128 stands for zero in the data rows.
Here are some points, one per row:
[100 178 135  94 156 165  81  80 140 146  78 115  84 123 143  35 103 191
 172  95 170 131  91 159 176 211 142  77 118 185 107 138 230 151 133]
[147 165  93  54 161 187  77 139  98 182 102  89  88 137  83 120 131 159
 163 115  98 105 133  92 136 146 143 133 110 159 142 135 154  82 119]
[167 178 111  84 161 158 151 141 125 153 127 119 103 115  90  90 197  91
 118 190  64 122 179  99 124 125 162 133 179 148 135 131 118 110 119]
[ 67 190 146 171 172  77 171 147 140 130  94 120 125 100 127 115 164 220
 102 171 102 151 116 130 113  38  86 174 101 140 102 140 141  58 122]
[151 173 102  61 156 191 124 156 122 159 109  96 100 116  92 106 163 108
 132 150  88 105 168  91 123 142 152 124 138 173 144 128 145  98 110]
[157 167 121  80 166 172 135 153 144 151 113 107 101 111  78  94 192 106
 129 173  73 103 165  91 110 140 152 139 169 162 148 149 127 115 112]
[145 105 107 123 117 115 152  92 122 158 148 154 152 163 150 141 122 160
 132 132 156 129 114  95  94 154 119 155 132 181 135 139 104 129 161]
[144 115 142 173 119 162 182 181 155 179 109 117  89 152 148 123 117 148
 156 107 143 189 103 165 151  98 219  97 150 131 132  90  72 134 156]
[169 138 156 104 136 140  99 126 121  80 106 129 164 141 132 146  89 123
 107 129  59 157 107 140 155 159 112 147 110 108 143  82 126 120 130]
[155 147  80 159 120 178 146 143 103  81 182 136 125 155 126 172 144 132
 149 107 154  76 123 155 137  95 117  80 143  70 147 183 135 167 117]
[111 129  55 151 134 146 153 102 119 134 102 108 197 154 102 111 119 140
 114 122 169 133 127 151  84 175  64 120 133 154  82 118 113 161 166]
[132 100 119 125 101 109 161 121 129 155 155 143 145 182 148 136 136 130
 128 134 151 120  96  95  85 157 106 144 121 184 129 129 132 119 142]
[  4 162 111  67 144 132 162 113 121 101  84 203 150 143 122 155 112  60
 249 185 125 124 138 178  84 132 145 212 157  36 118 116 102 123 113]
[ 87 128  96 130 156 143 157  88 121 140 144 123 162 149 123 124  86 121
 110 139 162 100 134 111  92 162 108 127 141 176 105 103  87 119 176]
[121 110 124 139  88  56  92  82 154  97 151 144 117 100 118 150 119 130
 144 100  55 105 147 144 133 121 163 103 121 152  69 120 129 162 141]
[140 101 147 168 118 148 181 179 157 175  99 109  82 124 142 119 133 135
 160 108 150 185  87 166 108 123 202  78 142 115 124  88  71 133 145]
[100 145 151 128  62  58 111  89 151 107 152 154 102 119  75 112 110 129
 111  93 123 135 127  93 124 108 143 130 118 115  92 140 140 170 137]
[ 97  68 153 159 125 106 136 199 131 115  62 154 144 146 117 173 133 100
 148  90 161 112 218 154 126 179 152 166 120 136 162 169 121 138 140]
[175 118 161 109 152 122 111 144 131  96 107 114 145 112 148 144  63 118
 139 126  29 137 127 153 129 154  96 128 120 121 130  76 135 129 120]
[138 110 158 138 138  97 126 142 104  90 123  86 125  99 136 141  66 111
 156 123  34 104  96 125 193 185  94 166 116 141 165  79 133 149 131]
[ 77 138 121 114 114 117  93 109 148 134 153  97 150 117 124 102  97 104
 110 123 136 175 157  98 103  87 115 118 107 105 132 178 109 165 108]
[132  77 172 110  93  83 152 174  52  75  39  96 125 113 169 130 159 137
 139 133 180  96 194 139 140 135 147 107  73 121 133 170  72 147 168]
[ 84 148 119 126  91  98 111 111 140 113 162 108 145 124  95 106 109 115
 117 108 136 181 153  88 115  93 135 129  95 126 132 157 139 186 116]
[ 61 132 193 123 166 128 166 125 129 156 161 118 181  78 137 168 190 146
  84 138 127  94 111 116 141 114 157  99  86 135 141 105 148 111 180]
[156 130 138 140 200  90 216 110  81 150 113 111  86 180  98  70 158  88
 161 225  50 195 111 112 145  79 180  74 206 109 167 116 132 130 113]
[ 97 107 140 131  79  71 133  90 142  93 144 160  84  91 106 131  87 124
 117  83  76 115 140 125 117 106 142 109 126 142 116 128 149 140 132]
[161 123 179 120 140 113 117 150 114  93 115  98 127 105 154 139  56 111
 148 137  43 113 111 125 150 174  99 141 121 127 133  76 127 145 131]
[156 153 186 119 105 145  97 115 128  69 101 124 160 156 123 131 125 130
  95 139  84 147  92 139 174 161 111 159 145 109 135 123 117 113 139]
[114  91 153 154 136 119  82 123 110 151 127 117 177  52 130 121 115 137
 131 181 167  67 100 122 138 107 161 125 128 129 143  73 159  83 115]
[131  99 145 161  94 133  89 134  98 178  88 145 195  92  72 160 124 154
  77 140 173  99 119 138 156  91 127 115 142 151 149  71 157 115  81]
[141 163 173 152 118 183  96  91 121  53 100 150 130 146 128 146 144 113
  83 130  96 180 118 150 159 146 117 161 134 132 144 119 130 105 156]
[ 82 130 155 171  96 135 112 131 123 166 121 105 159  94 122 169 147 174
  97 197 147 112 125 115 142  78 120 116 111 137 129 113 159  86 166]
[138  74 142 161 123 142 177 128 165 171  91 131  76 104 124 102 165 132
 171  80 152 168  91 143 125 135 167  94 138  84 149  84  45 105 132]
[123 129 193 144 184  99 141 117  95 164 169 106 191  46 115 139 151 141
 151 127 157  86 115 109 140 139 165 146 112 128 128  77 134  94 124]
[153 155  97 202 132 193 140 151  98  53 193 115 111 158 107 151 133 115
 170  93 159  61 124 141 112  90 112  99 147  76 121 173 124 155 108]
[158 124 187 102 122 133 112 141 151  67 101 106 162 139 153 120  78 138
 117 134  68 118  99 134 145 156 111 142 159 114 137 116 124 112 114]
[ 86 145 139 106  83 123 107 101 136 165 145  96 144 120 136 116 107 103
 109 108 141 177 171 120 142  89  97 126 129 100 112 195 116 149 103]
[121 108  94 144 120 111 149  89 136 162 139 144 158 161 176 133 138 123
 117 118 146 117 118 109 113 158 107 146 154 184 121 144 120 104 152]
[133 101 103 139 129 119 141 107 144 168 127 168 153 167 167 109 107 125
  99 129 151 105 113 102  86 144 106 148 143 169 118 147 128 119 171]
[155 149  82 160 126 179 151 158 113  89 186 143 106 153 146 167 121 134
 140 125 157  72 140 140 154  91 124  99 135  58 134 181 143 156 139]
[128 132 142 144 107  62 158 102 153  87 142 155 102 107 105 149  61 134
 126  87  63 106 161 130 138 127 156 118  99 159  97 108 142 137 108]
[118 113  96 134 116 116 150 105 135 143 172 122 162 162 158 138 130 140
 133 151 152 130 127 119  96 169 116 135 135 193 110 126 109 107 152]
[181 127 162 105 123 156 112 122 134  75  93 131 147 118 129 147  94 152
 113 128  55 164 121 164  93 141 114 148 143 110 135 114 133 101 112]
[158 112 121 135 130 107 150 118 142 182 133 179 139 167 173 132 129  99
 120 112 148 123 104 103  92 142  92 146 114 179 117 143 140 122 163]
[103  88 170  73 119 177 104  84 176 146 141  90  79 123 158 104 128 118
 115 142 185 138 170 140 150  94  57 164 127 131  98 117 111 173  48]
[105 110 100 119 138 137 154  95 118 163 154 136 156 151 124 136 124 145
 128 119 148 113 134 121 101 149  79 136 144 175 112 104  96 141 188]
[136 174 113 163 147 141 108 181  82 130 187 206 128 168 173 158 166 171
 110 121 141 152 121 114 104 181 118  68 170  57 124 139 134 198  42]
[151 142  82 154 145 152 146 157 144  95 167 164 100 133 153 183 141 128
 122 143 166  94 105 111 146 121 127  92 148  63 134 168 159 176 125]
[ 78 142 120 126  76  98  96 104 130 137 156 104 131 113 119 124 116 107
 130 101 121 177 159 104 112  87 114 112 117 118 121 170 131 158 115]
[176 140 199 123 114 181 105  89 163  62 102 140 129 139 128 165 157 131
 132 146 105 185 146 176  79 117 106 130 144 137 156 131 173 110 147]
[150  81 102 117 106 118 162 154 126 133 175 163 162 178 148 100 151 156
 157 117 122 141  84 117 113 137  95 159 101 168 117 143 122 113 147]
[138 101 125 192 101 117 155  82 199 202  94 140 104 155 130  45 187 107
 162 130 133 100 182 128 132 164 160  84  58  38 200  88  50  67 119]
[ 87 116 152 102  39  73 146 106 141 114 162 144  84 106  92 100  73 128
 111  94 112 143 152 132 134  98 100  99 143  98 124 151 170  81 119]
[153 139  70 145 153 150 147 165 129 111 180 191 100  96 158 165 153 146
 120 145 153 127 120 117 161 145 110 103 156  58 138 162 157 187 127]
[155  32 136  86 222 156 102  69 111 173 163  71  43 146 119 101 107  96
  67 163 135 117  91 232 137 131 150 213  76 134  86 133 128 157  32]
[134  86 133 166 130 125  77 122  92 173 114 127 187  44 118 129 114 148
 122 155 158  86 111 129 156 100 147 140 145 130 142  77 155  92 105]
[172 141  67 142 136 117 160 151 174  87 149 123  85  98 124 214 143  95
 132 168 198  91  84 108 171 133 116 106 135  75 126 176 155 150 134]
There is one direction along which these points spread out most. How far along it is each point below, from 0 to 99? The average is 50, and the first point in the table lies past the average. One standard deviation of the points above along it is 16.
[137  69 122 103 163  40  92 159  74  49  60 120 105 147 167 116 171 137
 109  95 195 155 177 121 141 106 134 130 111  88 102  82 113  77 157] : 53
[117  55 130 157 137  94  57 192 134 113  88 165 138 162  99 170 139  93
 136 115 161 134 204 156 146 168 157 136 115 124 109 140 112 118 185] : 47
[138 183 181 120 150  84  84 148 100 144 100 176 124 106 106 105 123 141
 106 132 166 138  94 219 146  46  80 111  91 199 155 142  73  68  81] : 63
[137 140  63 145 142 144 143 159 143  88 169 164  97 131 148 188 151 129
 116 155 165 113  99 106 159 132 122  92 150  71 143 149 154 176 109] : 15
[159 101  85 143 105 127 180 176  92 103 148 172 158 159 160  60 145  98
 150  99 117 149  56 115 105 126  86 157  78 155  73 122 139  98 120] : 45
[154 224  87 123  90 119  98 207 182 171 133  47 111 137 146 100 152 123
  82  74 187 120 119 194  88 106 186 191 197 142 193  71 116 153 174] : 46
[ 77 145  91 119 136 110 100  92 136 120 145  87 177 128 123 114 124 101
 126 109 114 169 137  83 117  73 152 142  93 115 124 167 108 194 103] : 46
[ 91 159 126 116  96 121 120 106 144 130 153 107 138 114 137 107  97 115
 111 110 159 195 176  94 127  98 120 138  94 126 125 157 125 169  84] : 46
[153 167 109  74 162 194 112 152 121 166  98 106  93 112  91 105 173 127
 128 143  77 106 157  83 119 146 151 136 145 161 123 149 141 100 116] : 59
[124 154 111  51 160 185  68 104  88 174  76  89  74 140 107 104 118 156
 159  87 126 108  88 108 143 163 152 104 122 149 103 148 184  66 125] : 63
